One turn moves each row of this set onto another row. After a few examples, where does it send each row asked below?
k_827:  -8.9 -17.2 -52.0  28.5 -11.3  36.9  -5.5  27.9   1.0 -15.2 -14.2  13.5 -21.9   8.9  -3.7  -2.3 -17.0   5.1   1.6  19.1  -2.2  17.8  13.8  10.3
k_599:  18.1 -14.3 -34.5   6.1  14.0   9.1  -9.9  17.2  44.3 -11.0 -13.4   8.8  -2.1   8.8 -17.7  -9.4  -7.5 -34.4   0.4  20.6   2.2   7.9  26.3  -1.9
k_195:   6.4 -13.9 -26.5  25.6  19.5   8.7   3.1   3.3 -60.1  -7.1  -5.4  20.0  -5.9   2.2 -26.9 -10.8  -8.8  17.4  -1.5  16.2  -4.5  13.4  23.3  -6.0
k_754:  10.0 -24.7  -6.2  -4.5  24.1   2.2 -14.0   1.4 -21.5  -1.6 -27.9  15.1  12.4  -7.6 -12.0 -21.2   5.7 -13.0  13.3  -9.8 -20.1   5.0   9.9  -0.3
k_726:  -4.7 -37.4 -47.3  17.3  -0.7  22.4  -2.3  25.6 -14.7 -26.3  -5.9  -5.5 -12.4  -2.8 -32.7 -19.4  -9.0  13.9  -9.4  -8.0  17.0  20.9  40.3  -9.3
k_370:  -1.0 -13.9 -30.8  16.2  22.6   5.3   9.5   3.5 -60.3  -5.2 -20.0  17.6  -5.4  -3.1  -5.1   2.5 -23.4  -7.1   2.2  -0.1  -1.8  12.3  21.2   1.5
k_844:  13.0 -34.1 -33.9  42.8   7.6   5.2   5.8 -19.2  -6.4 -23.6 -12.8  31.4 -18.2  -0.9 -36.5 -17.3   6.4 -16.3  -5.2 -10.0   4.8  33.9  51.9   4.9
k_900:  11.2 -23.6 -38.2  37.2  23.4  -8.1   7.0  10.0  18.3   0.2   2.6  14.5  -9.1  26.4 -41.9  -9.4  -8.9 -20.6  -9.1   4.6   2.5  -5.6   7.0  29.2
k_171:   8.2 -14.8 -31.4  21.3  18.0   8.4 -56.9   1.4 -34.4 -10.1  -8.6   5.0   0.6   9.6 -20.3   4.6  -1.0 -20.0  -2.6  -1.1  -8.2   4.8  27.5  -2.8
k_375:  11.3 -30.1 -17.4  -3.8   3.4   6.7  -2.0  12.3  16.2 -11.2   3.7  -0.7 -12.1   0.1 -54.7 -19.3  -0.9  18.5   5.9   5.8  -0.8  11.8  31.2  -4.4
k_383:  20.3  -5.5 -30.8  -2.8  29.5  -6.1 -16.0   6.6  -9.5  10.2 -10.1  14.8   9.1   8.8 -19.3  22.8 -34.5  -5.1  -2.8  14.4  -7.9  -2.9   7.5  -5.5
k_771:  30.1 -11.5 -19.4   4.8  27.6 -20.0  -6.1  -4.3 -28.2 -17.8  -7.6   0.9   0.0   1.1 -34.0   5.1  -1.2 -14.3 -20.3 -11.5   1.9   8.8  31.1  22.0
k_6:   7.6  -6.8 -38.5  38.1  29.2  11.0  -3.5   2.0  42.8  -8.4  -9.9  32.2  -7.6   8.8 -19.3  19.4  -0.7   5.6  -5.3  -6.5   1.0   8.6  23.8   1.4
k_458:  42.2 -14.1 -35.6  14.9  15.5   6.0 -38.9  -8.7 -19.8  -7.0   8.0  31.0  -3.8  -1.8  -0.6 -22.5  -1.1 -31.2 -12.7  -9.0  -4.2  16.3  24.9   2.4
k_899: -15.2 -19.1 -38.4  33.6   9.5  43.4  -0.8  34.5  -4.9 -10.7 -13.0  26.6 -13.8   6.4  -0.1  -0.3  -5.0   4.7   5.1  11.8 -14.9   4.8  22.7   6.7
k_874:  28.5 -23.9 -16.0   4.1  14.7 -18.8  -9.3 -15.3 -19.4 -23.5 -10.4  -0.2  -0.6  17.8 -33.6  -6.5 -14.0  -4.7 -24.8   1.0  18.2  24.8  21.4   4.1
k_945:  22.4  20.0 -30.9  20.5  11.5   5.1 -22.1   2.4  -5.6   6.4   3.1  15.6 -20.6 -15.8 -31.0 -23.7 -16.3 -14.6  -4.5 -19.9   1.1 -15.1  15.3  -7.5
k_488: -15.1 -22.0 -37.3  41.0  22.3  18.3  14.1  -5.4  10.8  -6.4  -6.5  43.5  -5.4   6.8 -10.5   0.7 -20.6  -6.2  20.0 -12.9 -15.0  31.8  32.1  -1.7
k_129:   9.5 -10.7 -30.7  15.1  -0.1   4.0 -12.1 -10.7 -14.8   0.1  -5.9  19.2  -6.4  -2.2 -28.7 -33.5 -39.4 -20.5  -6.1 -44.0  -5.2   9.6  20.0   7.9
k_22:  20.2 -11.1 -29.3  -2.0  37.8   4.4 -11.2  19.6  -8.5  -1.3   5.4   2.7  17.0   0.5  -9.9  -5.2 -36.9   7.0  -7.1  11.6   0.7   5.2   6.8 -14.7
k_700:   5.8 -31.5 -17.5  21.6  -6.5  14.4   7.4   5.3  -5.6 -28.2  -4.1  27.0 -16.3  15.0 -43.1  -6.2   8.1 -25.5  -6.0  -6.2 -10.9  34.6  50.8  15.9
k_420:  25.2 -24.3  -9.5   3.4   7.1  21.2 -11.1 -16.0 -24.8   4.0  -7.7  48.8  -9.4   0.8   3.1 -20.1  -7.3  -6.9  -3.4 -13.8 -11.8  18.0  10.7   7.8
k_986:  12.3 -17.9 -15.4  -8.1  13.3  28.1 -14.2   4.3 -23.1   0.5 -27.9  22.5   5.1   0.4 -29.1  16.1  -8.4 -14.5 -19.9 -14.4  13.6   7.6  26.4 -23.2
k_825:   3.8 -22.6 -34.3  40.0  19.6   1.5  38.6  22.8 -13.5 -10.4   3.9  26.4 -19.3   4.4 -34.3 -14.4  -2.1 -30.3  -6.7  -8.5   9.2   9.1  15.1   8.0
k_89:   8.9 -26.3 -28.4  10.8 -12.4  26.9  16.9  19.8  -2.3 -26.9   4.8  15.7 -15.5  -0.3 -39.4 -12.1  -3.2 -11.7  -7.8 -10.5  -7.0  39.5  42.8  19.2
k_225:   5.0  -6.1 -39.3  45.2  32.2   4.1   5.8 -10.7  15.6 -21.3  -1.5  19.2 -15.4  -3.3 -20.1 -10.7   9.0 -24.7   5.3 -11.6   8.2  23.9  50.8   6.6
k_796:  22.4 -18.8 -28.5  17.4  30.8  10.5 -16.4  -4.0  52.5  -9.2  -5.1  10.4  -6.6  -0.2 -14.6  -4.9 -15.3  -8.1  -6.9   0.0  11.1   7.1  24.6   3.2
k_705:  37.1  -9.5 -35.4   7.5  14.7  35.1 -25.8  -4.5 -12.5  14.0 -10.6  43.2  -2.7   1.3  -6.1  -3.0  -6.1  -3.3 -27.0  -1.9   7.3  -2.3  20.1  -2.8
k_312:  24.5  -8.3 -40.4   5.6  -2.3   6.2  -4.0  15.7  35.3  -9.0  -3.9   7.0 -11.1   1.3 -34.0 -18.3  -2.3 -19.6   9.5  30.1  -7.4  15.8  22.8   6.3
k_111:  11.3  -2.4 -36.0  29.8 -11.8   3.8 -14.9  -1.1 -16.1   3.7 -23.8  37.3 -17.9   2.1 -27.1  -9.1 -21.6   6.7 -12.7 -26.8  -5.9  -6.0  -3.2  -6.3
k_393:  -6.0 -21.3 -35.7  43.7  21.4  32.6  -2.9  17.0  -2.0  -5.2   3.2  42.8 -15.3  -9.5  -3.8   2.0 -17.1  13.0  15.8   2.8 -18.5  15.5  20.6 -14.3
k_269:  -4.9 -31.1 -42.1  16.0  -5.3   0.7 -20.2  17.0   3.2 -16.2  -5.0   0.6 -18.8   7.0 -21.6 -16.2 -18.8   8.3  21.1  23.0   0.3  17.9  12.4 -24.7
k_36: -10.4 -18.3 -34.3  36.2  20.1  17.4  11.5  19.7   1.4   3.2  15.5  24.0 -21.3  24.3 -23.5   6.5 -38.0 -23.3   0.8   4.1   7.9   4.8   4.8   4.9

k_129 -> k_945
k_827 -> k_89
Where do these go?
k_899 -> k_700
k_705 -> k_420
k_36 -> k_825
k_874 -> k_22
k_225 -> k_6
k_370 -> k_771
k_375 -> k_269
k_844 -> k_796
k_754 -> k_171

One turn moves each row of this set onto another row. After a few examples, where does it send each row asked below?
k_541: -13.4 -15.8 -15.0 -29.3  -1.2   4.1   9.5  24.6   3.4 -21.1  -2.9   6.9  28.3   9.2 -13.9   8.0  12.9  -4.7  11.1  20.8  12.7 -21.3  -3.0  27.1   8.7  34.5
k_851:  -1.3   5.8 -11.5  -4.0  -7.6   8.1  14.5  -2.2  32.9  11.6 -19.7  -3.3   7.3   8.4 -14.0   2.7  24.9  22.2  14.9   4.0   6.0  43.7 -23.4  23.9  22.8  -8.3
k_985: -14.8  -7.4  -4.9 -10.8   8.0  -2.2  -8.4   7.2   7.3 -14.8 -10.1   7.8  17.2  -8.1  -8.8   4.9  24.1 -10.5   5.2  -3.9  31.2 -32.0  -2.7  31.0  23.5  29.0
k_716:  -9.2  -4.8  -1.6   1.3 -18.0  25.7  -0.8  21.4   5.3 -19.3  30.6   4.9  18.1  20.7  -3.0  13.1   5.5   7.5   1.1  27.5   7.8 -26.6 -15.0   5.9  -2.4  18.4
k_639:  -5.1  11.7 -14.8 -29.8  19.9   9.6  27.2  16.4  20.4 -15.8  19.8 -23.7 -14.1  -9.9  11.9   0.0  33.2   6.3   0.1   4.5  -2.0  20.2 -15.6  -0.8   0.3  15.1
k_740:  10.5   4.4  -4.0  13.3  -4.3  25.7  -1.8   7.6  12.2 -11.0  27.6  -0.3  28.8   9.4   3.0  14.8   3.1   5.7  26.3  -7.3   7.2 -18.7 -28.4  -4.0 -15.0  26.3
k_325:   0.9  -3.1  -5.3 -22.3   2.9   6.5  -4.4  23.2   4.7 -40.8   3.2  -5.4  31.7  14.4 -14.1  -0.9  20.8  -8.2  12.0   3.0   8.1 -12.8  -5.9  18.8  20.5  38.2
k_852:  -1.9  -3.8  -2.2  -8.9  13.9   3.5  -6.7  16.7   4.6 -11.5  -4.4   3.7  33.1  -5.2 -12.1 -12.1  20.0 -12.5  15.4 -13.4  15.4 -26.9 -19.2  34.0  22.7  25.7
k_302: -10.8  10.6 -12.2 -20.0 -10.2  15.7   7.0 -20.4  33.5  22.1  -8.7  -5.8  17.2  -6.5  -5.1   5.2  31.5  30.0  -7.8 -16.7 -12.0  22.4 -13.1  15.5   1.1 -10.0
k_115:  -3.4 -15.0 -15.0  -3.7   9.0  17.4   6.1   9.9  18.5 -21.8  22.0  -3.7  10.2 -25.8  -9.3 -16.6  -9.4   0.3  -6.8  15.5  -4.4  22.8 -11.2  32.7  -5.0 -22.2
k_502: -29.0  -1.4   2.7   6.8   9.0  12.7   7.5   0.3  37.2   0.9 -14.7  -3.4  -8.9  -9.9 -12.4  -5.2  18.0  21.1   4.2 -11.2 -23.4   3.8  24.2  -1.0   4.8 -15.9
k_748:   2.9   5.1 -10.1  14.4 -14.8  25.0  -6.7  -4.3  15.1 -12.2  22.0   7.1  18.6   6.2  -2.2  35.8   0.6   6.4  13.9   5.7  25.7 -19.4 -18.4  -0.7 -12.4  19.9
k_410: -13.0  -2.2  -9.0  23.4   3.4 -13.9   2.0  -1.8  22.4   1.8  10.1 -14.9   6.6 -21.3  -2.2 -10.5  21.9  32.3  -9.1  -5.0 -14.8  11.0  25.6  -0.8  11.4   4.1
k_772: -19.3  17.9 -17.3  -6.2  -1.3  33.6   8.9  -6.2  34.8   6.0 -24.2  -5.8  14.5   3.3  -4.7  16.1  22.1  27.7  -2.5  -5.9 -10.4  30.2  -5.2  18.9   6.5 -16.5
k_666: -24.4 -12.8 -37.3 -17.0   5.4  12.6  -3.2  -6.2  22.3 -21.4  18.6 -22.4   4.7  -6.0  18.3  -6.8  15.2  -0.4  -4.7 -10.5  13.4  -7.5 -24.4  18.4 -23.3  -1.7
k_777:   6.0  22.2 -20.6 -10.1 -10.3  -2.7  -0.9  -9.8  33.1   9.1  -4.6   4.5   8.6   1.1 -20.0   3.9  23.0  28.9  -1.5  -1.4   2.8  41.5 -15.3  15.2  16.7  -1.8
k_588: -14.8   2.4   2.3  -3.1   0.2   4.2   9.9  -9.4  32.4  18.0   2.3  -7.1  12.9 -27.3 -17.6  -1.9  18.9  27.0  -4.3 -16.6 -24.2   0.5  20.7   2.3   6.1 -16.0
k_831:  -2.4  26.1  -6.3 -33.4  18.1  24.7   6.1  15.4  23.3 -12.0  29.9  -8.5   5.9 -21.3 -14.3   1.7   1.0  -8.5   8.5  -0.3  24.3  -3.4  11.9  12.4  -2.3  -5.8
k_244:   5.3  -6.4  -6.2   7.5 -18.1  22.6 -11.8  13.0   8.8 -39.0  29.7  -2.5  29.1  21.7  -6.2   5.0   3.7  -2.2   9.5   9.0  -2.0 -12.0 -14.6   8.2   0.1  25.1
k_334: -13.8 -11.1   7.0  29.8   6.5   0.8  16.7  10.3  25.1   2.9   3.6 -20.5   3.2 -13.6   0.0  -5.2  18.4  28.8  10.4   2.4 -12.2  10.7  18.2  -3.5  16.0  -4.5

k_334 -> k_985
k_716 -> k_502
Where do these go?
k_666 -> k_115
k_410 -> k_852
k_302 -> k_244

